In the data rows, the value 128 means zero.
In each game, the first row plays the second. By how much does the first row win? 10 means about a draw, 20 a big win and 0 a big loss. Wins can go round in a circle. Each row has two weighted sums of its numbers, A and B, taken from their middle values. A row wins by its A times the other's B, less its B times the other's A.
107 89 113 110 169 172 144 93 130 178 104 140 118 130 162 179 93 86
118 124 152 144 117 142 119 140 138 114 110 156 136 123 134 128 128 108 ~ 8
119 161 123 123 120 104 139 94 139 177 131 118 128 122 154 140 106 127
109 91 117 113 176 183 158 97 135 157 101 132 121 125 150 166 100 87 ~ 12
118 156 117 117 123 104 148 101 141 183 131 114 122 120 147 137 107 134
119 156 155 145 107 106 115 153 135 108 124 138 132 121 132 111 125 138 ~ 10
138 123 130 141 101 115 111 162 121 92 136 127 135 125 108 106 171 151
105 87 117 113 184 188 166 101 137 138 104 130 128 124 137 148 118 91 ~ 9
116 126 150 148 117 126 121 153 136 112 118 146 140 121 129 116 130 118
118 116 103 114 207 177 179 82 131 145 107 112 140 118 127 122 127 93 ~ 10
132 151 107 123 134 94 134 93 131 135 148 104 139 122 138 111 146 158
109 102 116 111 198 188 150 97 126 157 99 127 113 123 149 168 90 87 ~ 13
207 134 66 81 146 90 128 84 89 155 219 65 105 140 84 98 121 190
233 56 50 55 255 150 115 78 62 162 208 53 73 214 59 126 77 100 ~ 4
119 119 138 143 121 143 120 133 131 99 116 149 150 124 128 116 156 119
122 177 121 130 131 103 143 90 140 159 133 117 134 117 142 116 119 134 ~ 10
124 122 136 142 113 124 120 149 131 104 121 136 138 120 122 113 160 138
110 102 110 114 173 174 182 91 140 149 102 120 128 120 153 155 114 90 ~ 12
123 129 142 150 109 116 114 148 127 92 130 140 145 126 117 109 160 138
120 116 140 144 120 145 125 148 136 99 115 143 143 122 123 112 153 116 ~ 10
126 118 97 108 199 178 191 81 133 140 113 101 138 123 114 115 140 94
121 136 153 151 109 123 114 133 135 99 118 152 146 123 132 115 146 124 ~ 10
109 106 115 117 180 171 169 94 139 154 102 127 127 121 145 151 109 89
116 105 121 124 165 177 158 92 142 134 105 136 144 123 138 133 126 92 ~ 8
123 176 118 121 121 103 145 92 138 178 130 119 124 120 150 132 104 132
123 146 136 136 97 94 116 149 134 120 133 130 134 119 128 114 145 157 ~ 10
111 106 115 106 166 174 144 94 128 169 101 125 107 128 161 198 92 88
142 165 128 141 103 99 113 145 117 93 138 117 135 119 113 101 152 171 ~ 13
125 154 139 140 106 94 126 131 136 119 133 122 136 119 138 112 127 156
127 115 134 145 117 125 125 170 126 94 134 130 135 121 104 100 157 141 ~ 10
125 181 150 142 99 96 112 134 137 121 131 136 128 117 128 107 125 151
103 74 110 102 164 186 148 105 128 160 101 132 111 132 155 213 93 87 ~ 11
133 117 125 146 105 112 115 155 118 88 149 125 139 130 110 103 168 152
138 142 132 142 99 107 113 152 122 99 136 128 138 122 112 101 157 159 ~ 11
120 142 143 146 115 119 122 161 133 98 119 135 135 120 125 110 146 130
110 94 123 112 186 194 139 105 124 166 98 130 106 126 146 181 83 84 ~ 13
120 118 136 144 116 127 116 154 131 102 127 143 144 125 115 107 166 125
125 156 107 123 154 102 163 95 131 142 140 106 145 118 132 103 130 140 ~ 10
106 79 110 100 174 178 131 101 119 205 100 130 96 133 152 225 77 82
138 139 134 147 111 123 116 139 122 93 130 135 139 123 107 101 170 139 ~ 10
122 127 107 123 137 102 152 90 135 133 139 110 147 122 151 124 149 142
131 137 139 142 113 126 113 137 128 94 118 137 139 122 116 116 170 138 ~ 6
119 169 151 137 108 95 115 135 139 132 130 126 118 121 142 126 109 143
118 170 121 121 123 101 136 93 138 174 134 119 130 123 150 137 108 127 ~ 6
130 144 138 149 103 104 116 145 124 89 139 121 135 124 119 104 160 158
122 149 146 145 112 120 118 148 130 98 116 144 149 123 127 113 141 124 ~ 10
121 125 149 143 126 154 124 138 135 110 110 151 137 120 124 116 128 112
128 114 131 140 122 148 123 139 128 94 121 139 146 125 110 108 174 124 ~ 11
125 153 118 129 129 98 143 95 143 147 140 114 144 120 144 110 128 138
122 124 143 142 107 118 113 174 133 101 125 142 129 124 114 113 152 133 ~ 10
111 102 141 144 127 153 132 151 139 108 112 148 140 121 125 118 145 110
106 82 114 101 184 184 135 97 118 185 101 126 95 134 157 223 73 82 ~ 10
105 89 114 116 174 171 163 92 136 137 102 130 139 126 162 160 121 89
105 85 115 111 192 191 152 100 130 137 101 131 122 125 147 168 110 89 ~ 5
106 82 120 112 173 177 129 94 122 164 100 138 112 131 168 209 90 84
117 122 155 145 109 117 117 155 138 112 118 148 134 122 133 128 123 127 ~ 8
121 166 121 117 109 97 133 99 140 180 132 117 113 125 156 143 105 142
126 135 137 146 107 112 115 145 126 94 126 134 140 123 125 113 163 144 ~ 7
127 144 141 147 106 109 116 144 133 105 128 135 133 118 116 109 157 146
122 142 146 141 125 145 124 143 133 104 108 146 134 119 123 122 134 115 ~ 10
112 102 119 111 184 180 148 96 129 181 101 127 110 124 146 168 88 86
118 117 147 140 116 147 125 153 140 114 109 144 131 119 128 126 137 114 ~ 12
114 112 147 137 108 136 119 166 142 111 114 152 136 124 127 121 144 114
132 149 146 149 115 117 113 137 125 96 122 134 138 119 114 110 157 141 ~ 9
138 116 129 139 104 122 123 157 122 95 133 135 141 124 105 101 167 148
119 121 102 110 194 168 183 85 133 164 108 112 140 118 125 121 126 93 ~ 10
116 124 172 136 105 109 102 207 133 133 122 156 106 127 121 122 96 121
116 95 164 113 101 121 81 236 108 174 112 162 80 137 122 193 71 98 ~ 14
112 107 166 135 100 120 102 178 135 135 117 171 116 131 136 143 104 109
128 167 111 121 132 99 149 100 139 164 135 108 136 115 136 112 125 141 ~ 5
125 148 149 147 104 110 119 144 135 105 126 142 142 121 122 105 135 139
121 122 145 146 103 113 113 155 135 107 127 145 147 123 126 112 147 132 ~ 10
113 106 112 119 167 162 175 87 145 166 106 127 136 121 146 141 114 89
120 137 146 147 110 114 122 149 134 107 122 143 138 122 128 116 140 129 ~ 10
128 139 121 129 104 98 114 160 123 105 146 114 118 124 118 113 146 180
116 118 150 151 113 126 120 151 140 112 119 148 141 122 128 117 137 118 ~ 11
159 93 103 115 130 167 115 144 105 89 142 115 128 146 87 108 188 128
123 105 130 142 112 133 123 154 127 92 125 139 148 128 115 113 174 128 ~ 8
105 98 123 117 188 187 155 94 133 132 101 127 124 125 153 165 103 87
119 158 125 99 104 91 93 121 109 255 140 105 74 140 143 216 64 124 ~ 9
116 98 173 124 90 112 82 200 122 158 119 177 95 142 136 172 82 103
122 161 160 142 100 103 108 150 138 130 122 147 126 122 134 126 111 124 ~ 5
106 86 115 113 178 173 145 93 134 177 103 137 116 128 152 179 96 85
119 146 146 138 100 95 114 150 141 135 136 140 133 121 131 112 117 141 ~ 6
124 169 169 140 91 91 100 143 138 138 132 148 114 127 137 126 99 136
115 103 109 115 179 174 169 84 137 129 107 129 146 125 135 135 140 94 ~ 16
117 128 148 144 126 153 130 150 140 108 108 149 134 120 125 112 128 108
122 135 132 141 109 100 128 120 137 112 141 127 148 121 133 106 137 160 ~ 9
155 162 115 131 99 96 115 132 112 93 150 106 127 121 106 96 159 195
116 135 119 95 98 90 90 116 107 255 143 109 75 147 149 232 62 118 ~ 15
118 132 150 150 121 129 124 147 140 109 116 149 138 121 122 111 134 117
139 131 102 120 126 100 163 101 138 139 150 98 135 118 125 103 145 162 ~ 10
127 163 137 136 97 94 126 123 135 113 133 131 140 121 135 109 133 162
152 142 110 128 95 95 114 142 114 94 161 103 125 126 104 98 172 191 ~ 12
122 187 122 115 121 99 127 92 129 197 128 115 107 123 155 155 94 131
113 96 118 114 159 181 150 100 131 174 102 138 118 125 150 167 97 87 ~ 13
115 129 153 140 107 117 118 165 138 109 119 146 129 123 133 122 127 128
128 148 107 124 136 103 164 106 138 133 144 101 132 119 129 105 139 149 ~ 13
120 140 153 147 102 108 110 146 133 100 124 141 130 122 132 117 145 146
129 166 140 142 106 105 115 147 127 100 126 126 132 117 119 109 148 155 ~ 11
99 72 103 89 179 171 119 105 109 204 100 120 84 140 152 255 71 82
130 162 136 139 99 98 122 145 130 100 133 121 133 120 128 107 139 164 ~ 12
123 142 139 146 117 118 117 148 128 95 123 135 139 121 118 107 161 139
117 123 148 141 104 107 117 159 137 116 124 138 133 122 134 125 137 136 ~ 10
108 90 115 116 181 184 162 92 133 145 101 132 119 125 157 168 102 87
120 151 151 143 100 105 120 166 139 109 123 135 127 120 129 114 129 139 ~ 12
115 142 152 145 130 143 120 144 131 93 111 146 139 122 124 113 139 117
122 186 124 108 117 97 111 99 122 241 132 113 95 127 149 174 74 120 ~ 8
122 161 139 140 105 99 126 140 138 121 132 127 131 118 130 111 125 151
111 101 113 109 175 181 156 95 127 169 101 125 112 124 156 178 93 87 ~ 9
113 103 113 115 163 169 167 86 138 155 105 130 140 123 158 152 109 90
113 111 140 143 130 149 128 145 134 97 112 149 142 124 124 118 152 112 ~ 8
131 129 138 148 100 110 113 143 124 91 134 132 146 126 120 110 162 150
196 106 74 89 104 84 100 118 81 97 222 72 99 145 81 101 142 255 ~ 9
117 108 168 135 106 133 105 172 137 162 111 168 107 129 135 149 85 97
122 177 139 138 101 95 118 141 134 115 130 126 129 118 134 112 133 156 ~ 7
110 98 112 105 196 177 135 94 117 174 99 122 100 127 156 213 82 84
113 114 146 142 119 140 126 161 138 112 115 158 140 121 123 112 132 114 ~ 10
119 131 167 139 101 114 106 171 137 140 118 162 116 126 135 132 96 111
123 166 113 125 151 105 158 88 136 146 132 112 139 117 142 114 122 133 ~ 10
122 161 117 123 130 105 160 94 145 163 132 114 140 117 141 116 113 134
106 95 121 116 198 181 154 95 132 152 101 127 119 124 145 161 101 87 ~ 15
109 90 116 112 182 182 158 99 135 137 103 130 128 128 137 153 125 91
119 113 107 113 186 173 179 87 133 152 106 121 146 121 125 124 126 92 ~ 9
108 102 155 148 137 153 124 137 134 107 109 156 136 124 138 130 124 105
110 88 116 111 180 191 150 94 125 154 101 130 113 127 155 190 90 85 ~ 12
132 117 132 145 104 119 122 152 121 88 130 130 143 126 120 112 167 143
129 190 158 147 103 94 106 127 134 125 131 131 122 119 129 116 116 144 ~ 14
117 107 110 117 186 178 181 85 141 147 106 119 137 120 141 133 108 90
121 112 109 116 162 172 168 89 141 160 108 125 147 121 129 121 133 94 ~ 10
120 116 139 149 120 135 124 152 131 94 122 144 145 123 115 105 162 122
117 115 148 150 124 143 126 141 136 95 115 148 142 123 126 115 146 116 ~ 9
109 96 117 117 166 175 163 96 145 147 105 133 143 125 142 138 122 90
166 131 99 118 94 92 113 132 106 95 178 96 125 129 99 99 158 211 ~ 9
114 121 161 138 104 116 106 161 137 140 118 162 128 125 141 132 108 114
127 170 148 142 106 99 112 153 137 117 127 125 115 116 122 111 127 155 ~ 5
126 186 155 142 99 99 109 148 131 103 124 131 125 119 126 110 133 152
117 175 124 122 127 104 137 98 136 201 131 116 111 123 152 138 90 121 ~ 12
122 166 120 124 139 104 145 89 137 159 130 113 131 119 147 127 114 134
125 140 145 150 112 115 118 147 128 92 124 136 139 122 121 110 152 138 ~ 8
147 133 124 139 112 121 110 134 112 85 136 129 136 127 104 102 182 155
118 134 151 148 119 138 121 138 137 106 114 150 142 121 129 112 136 115 ~ 7
139 165 121 137 104 95 123 122 128 109 145 115 137 118 119 98 149 174
114 112 112 118 194 176 162 89 139 144 105 119 137 120 133 130 125 91 ~ 14
150 122 127 135 99 129 108 142 119 86 130 128 136 129 107 108 190 148
149 147 109 125 92 89 107 135 115 118 160 113 135 123 109 101 159 190 ~ 10
127 129 145 152 108 123 118 137 133 100 122 141 143 122 121 113 160 129
126 136 141 146 106 112 109 153 125 92 129 133 140 122 121 112 162 145 ~ 10
114 106 167 126 99 118 92 212 122 157 114 163 97 133 134 166 81 102
114 107 117 114 185 180 154 94 130 152 100 122 117 123 155 168 98 87 ~ 10
106 80 110 99 181 177 125 96 116 231 102 127 91 132 153 222 70 81
113 122 156 143 125 131 117 152 133 115 114 154 127 122 130 128 125 116 ~ 19
109 91 118 106 161 182 129 101 125 184 102 137 107 131 157 198 84 85
120 117 100 110 191 168 191 80 136 151 111 107 145 122 127 124 128 93 ~ 8
126 102 94 107 207 189 180 85 129 143 114 107 145 126 107 111 140 93
126 145 149 148 115 115 114 152 127 96 121 131 132 120 118 112 155 139 ~ 10
132 142 125 142 100 97 119 154 122 105 143 121 138 122 120 101 155 159
111 97 112 113 181 174 157 86 130 149 102 126 122 127 161 181 98 87 ~ 3
122 180 144 139 104 94 114 135 134 120 132 130 127 120 133 111 127 149
121 125 170 134 95 113 99 184 134 154 119 160 109 127 132 139 92 111 ~ 13
148 168 108 126 107 93 121 113 112 94 155 100 132 123 112 98 162 201
184 84 71 81 231 203 147 85 90 130 138 78 113 157 78 120 133 100 ~ 17
118 125 148 143 102 109 113 167 134 105 129 142 129 122 123 113 146 144
253 40 41 42 65 57 42 86 43 100 255 42 42 255 42 117 40 73 ~ 18
113 92 116 118 149 174 165 93 144 150 105 135 144 124 146 149 122 91
115 132 154 142 108 107 122 172 141 120 124 138 128 120 130 117 117 132 ~ 9
128 150 144 151 113 120 119 140 128 96 119 131 137 121 122 114 156 132
134 150 141 146 113 136 117 127 124 88 115 140 150 124 124 110 159 124 ~ 9
125 151 144 147 102 105 112 137 130 103 123 132 136 119 129 118 156 148
119 114 154 148 117 134 118 141 135 124 112 155 141 123 135 127 125 109 ~ 9
118 132 150 148 115 126 122 149 135 97 114 140 140 123 131 119 144 122
111 88 113 102 164 172 127 97 122 198 99 129 98 131 156 230 82 84 ~ 10
127 156 111 122 132 101 157 93 140 142 138 109 143 119 139 111 137 142
113 102 161 146 117 139 123 154 138 111 114 163 133 125 132 124 117 113 ~ 7
134 184 114 122 132 100 140 88 131 138 133 111 139 117 138 116 125 150
129 139 96 114 158 100 165 91 132 163 147 97 140 119 128 104 142 141 ~ 11
113 132 157 138 121 133 119 176 132 112 110 152 124 122 126 121 120 111
146 169 120 137 100 96 110 133 115 90 154 110 131 123 109 95 157 185 ~ 12
129 172 132 140 105 96 126 116 134 109 137 120 137 118 129 105 143 165
139 111 124 136 128 163 129 136 118 87 121 131 143 127 107 109 172 122 ~ 9
113 102 124 117 152 166 142 98 139 182 102 141 118 124 151 166 100 88
109 104 141 136 121 138 121 165 135 112 112 154 137 122 131 127 138 116 ~ 14
142 165 100 117 136 98 150 90 126 131 140 96 135 118 136 109 151 159
140 172 116 131 96 91 123 128 129 110 144 112 136 120 123 99 151 177 ~ 14
124 130 144 151 105 110 107 143 126 93 132 137 146 125 127 109 159 143
112 94 113 117 167 171 164 89 139 153 103 129 134 123 156 154 118 89 ~ 9
125 145 111 119 134 103 155 95 139 146 131 106 140 119 147 121 135 143
255 40 41 42 66 58 42 87 43 92 255 42 42 255 42 92 40 78 ~ 5
125 154 125 137 111 97 129 126 134 116 138 121 139 119 132 107 141 160
120 117 106 117 196 180 191 84 140 151 107 113 141 119 127 113 115 89 ~ 13
139 152 105 122 135 101 157 90 130 125 139 102 138 119 131 108 142 164
123 146 110 122 135 100 151 101 139 159 138 112 137 117 138 108 132 145 ~ 13
124 123 138 143 103 107 110 164 127 98 131 133 134 123 121 112 158 154
123 116 137 144 104 113 112 146 127 94 127 140 146 126 128 115 171 144 ~ 10
117 111 137 143 127 139 124 144 130 103 119 153 150 124 124 110 149 119
125 101 93 107 202 182 196 82 125 137 116 103 151 129 114 117 136 92 ~ 12
112 111 125 128 191 174 149 86 134 127 102 135 139 124 150 134 117 89
110 126 155 142 114 117 113 176 137 108 120 149 130 124 130 116 130 123 ~ 11
160 75 91 94 134 156 94 188 90 90 155 101 102 167 78 129 169 142
129 163 138 142 110 102 105 158 122 98 134 129 124 122 116 107 143 157 ~ 12
255 40 41 42 65 58 42 89 43 92 255 42 42 255 42 118 40 75
149 85 108 122 126 169 126 138 111 87 134 124 139 140 95 111 188 126 ~ 5
99 67 111 93 178 192 110 116 105 190 97 129 83 139 145 255 68 79
179 138 97 115 94 91 107 132 100 94 176 91 119 128 92 96 160 220 ~ 10
136 161 120 136 108 99 131 144 121 96 142 112 131 120 115 98 152 170
122 129 110 116 187 175 169 88 134 142 104 120 136 120 129 122 128 93 ~ 13
120 126 150 143 121 141 120 137 132 113 110 156 136 121 132 125 131 113
132 151 132 148 108 100 116 127 124 96 142 122 139 122 125 103 153 164 ~ 11
119 139 147 151 129 129 125 140 130 96 117 137 137 120 122 115 143 125
162 127 112 130 93 102 108 151 112 91 163 109 124 129 97 97 167 186 ~ 10
118 138 165 138 102 111 111 177 134 127 117 152 114 126 137 135 102 116
125 161 147 143 102 110 114 155 137 105 123 137 136 120 119 106 143 138 ~ 10
119 116 107 115 180 184 174 88 131 123 107 116 144 123 127 127 145 95
143 129 109 130 105 97 117 124 116 103 165 110 129 124 108 98 165 196 ~ 9
135 100 92 103 224 207 173 87 114 118 116 99 137 129 97 112 146 95
128 194 118 124 127 101 146 95 139 165 132 110 131 115 137 113 113 135 ~ 2
125 131 105 122 142 102 161 93 139 157 142 105 144 118 136 107 139 143
118 133 151 139 101 104 109 163 136 118 126 143 127 121 130 121 132 143 ~ 12
122 123 141 145 115 131 116 134 133 105 118 151 153 123 126 115 155 121
116 123 147 149 106 115 113 162 136 97 127 146 141 125 124 110 151 131 ~ 11
103 85 112 108 183 179 144 98 126 190 102 128 107 128 158 192 83 83
126 151 142 143 99 101 111 158 130 94 136 131 124 127 125 109 139 157 ~ 9
110 112 150 145 116 129 119 154 136 118 117 157 147 125 134 123 133 108
116 81 94 108 197 198 190 93 127 126 111 109 143 127 112 126 155 94 ~ 11
107 82 112 112 198 190 162 95 131 132 104 132 136 127 130 145 124 91
121 135 148 146 131 147 123 131 133 106 109 146 139 120 125 115 141 112 ~ 7
118 130 163 140 105 115 109 155 132 122 116 152 121 124 142 141 114 124
122 186 121 119 129 104 134 96 129 163 128 114 114 124 161 150 96 128 ~ 19
159 152 109 126 88 89 106 130 115 107 166 109 133 125 104 96 161 194
112 108 138 141 124 146 131 149 140 109 112 151 143 121 125 117 149 112 ~ 12
133 129 141 148 124 140 113 130 123 92 120 140 149 124 115 109 161 126
134 169 107 123 140 99 160 96 137 145 141 100 132 115 126 101 135 150 ~ 8
123 112 135 126 95 98 105 208 125 108 140 133 110 133 120 121 119 164
114 101 101 109 185 172 195 84 139 144 108 112 145 121 133 127 139 96 ~ 8
127 188 136 140 105 95 110 129 129 110 136 129 133 118 123 104 139 161
118 109 108 113 164 175 184 92 142 143 104 121 138 121 138 133 133 93 ~ 7
119 174 125 123 112 96 125 94 134 170 137 127 129 127 157 135 103 135
119 140 149 144 105 118 122 169 134 99 116 140 129 121 127 117 144 128 ~ 3
113 113 151 142 115 136 113 145 139 120 112 159 132 124 138 140 128 108
116 116 112 118 183 178 173 88 140 143 105 124 143 121 131 119 125 92 ~ 6
122 137 149 141 111 121 121 166 133 102 117 139 129 119 119 120 137 133
114 98 111 115 182 180 170 89 138 136 106 125 143 124 128 129 139 94 ~ 9
108 91 116 113 185 186 143 93 126 167 100 127 112 123 157 186 92 85
112 99 105 113 185 182 195 89 137 145 106 115 140 121 134 130 127 91 ~ 10
125 146 173 142 98 104 104 156 129 125 121 153 117 126 132 130 105 130
101 71 115 96 172 188 117 119 112 189 98 129 86 135 147 255 73 81 ~ 10
106 82 112 104 174 183 150 101 126 178 100 126 105 128 153 205 88 86
156 122 118 136 98 110 106 142 110 90 155 119 135 132 103 103 176 165 ~ 11
151 137 111 131 95 94 112 139 112 97 164 112 135 127 107 97 160 188
116 110 107 112 178 164 181 87 139 156 107 120 138 119 135 140 122 93 ~ 9
121 118 101 112 188 165 184 80 133 136 110 112 146 122 125 131 143 94
122 197 128 123 111 97 123 93 138 187 133 121 122 122 151 132 101 128 ~ 19
120 176 126 124 116 99 137 96 139 185 133 121 127 122 150 136 98 124
115 120 162 145 105 114 109 164 134 107 121 155 125 127 135 128 126 126 ~ 9
121 81 90 102 223 207 174 88 120 126 116 107 139 132 102 120 149 93
123 165 116 126 130 102 152 100 145 155 134 110 131 116 139 110 123 143 ~ 6
109 104 146 141 125 148 124 150 142 126 111 161 137 123 134 120 123 105
115 124 149 142 120 139 126 159 147 140 112 151 130 118 121 113 118 107 ~ 3
132 127 137 146 116 137 123 138 126 93 122 134 144 124 112 108 168 128
255 52 49 52 220 157 79 86 55 136 208 51 62 227 51 126 69 107 ~ 11
104 78 112 97 181 184 125 104 113 206 98 127 88 133 151 238 70 82
121 195 121 120 130 102 139 93 133 177 126 112 114 119 150 143 98 130 ~ 6
126 145 125 140 116 98 132 123 130 112 138 116 138 119 128 108 147 165
126 161 162 141 98 102 104 140 133 120 122 150 126 123 136 125 113 137 ~ 9
129 145 137 144 98 101 112 138 130 100 137 133 139 122 123 104 155 160
113 144 123 111 119 99 115 104 126 228 136 116 100 134 160 181 80 119 ~ 10
125 132 135 134 101 98 116 159 136 111 140 130 123 124 123 115 130 162
113 110 162 138 114 132 112 174 133 138 113 166 120 126 131 133 102 105 ~ 9
131 186 131 137 110 95 127 121 132 123 134 119 135 116 125 102 130 158
118 109 135 130 95 100 107 178 126 102 139 137 119 132 130 127 141 163 ~ 3
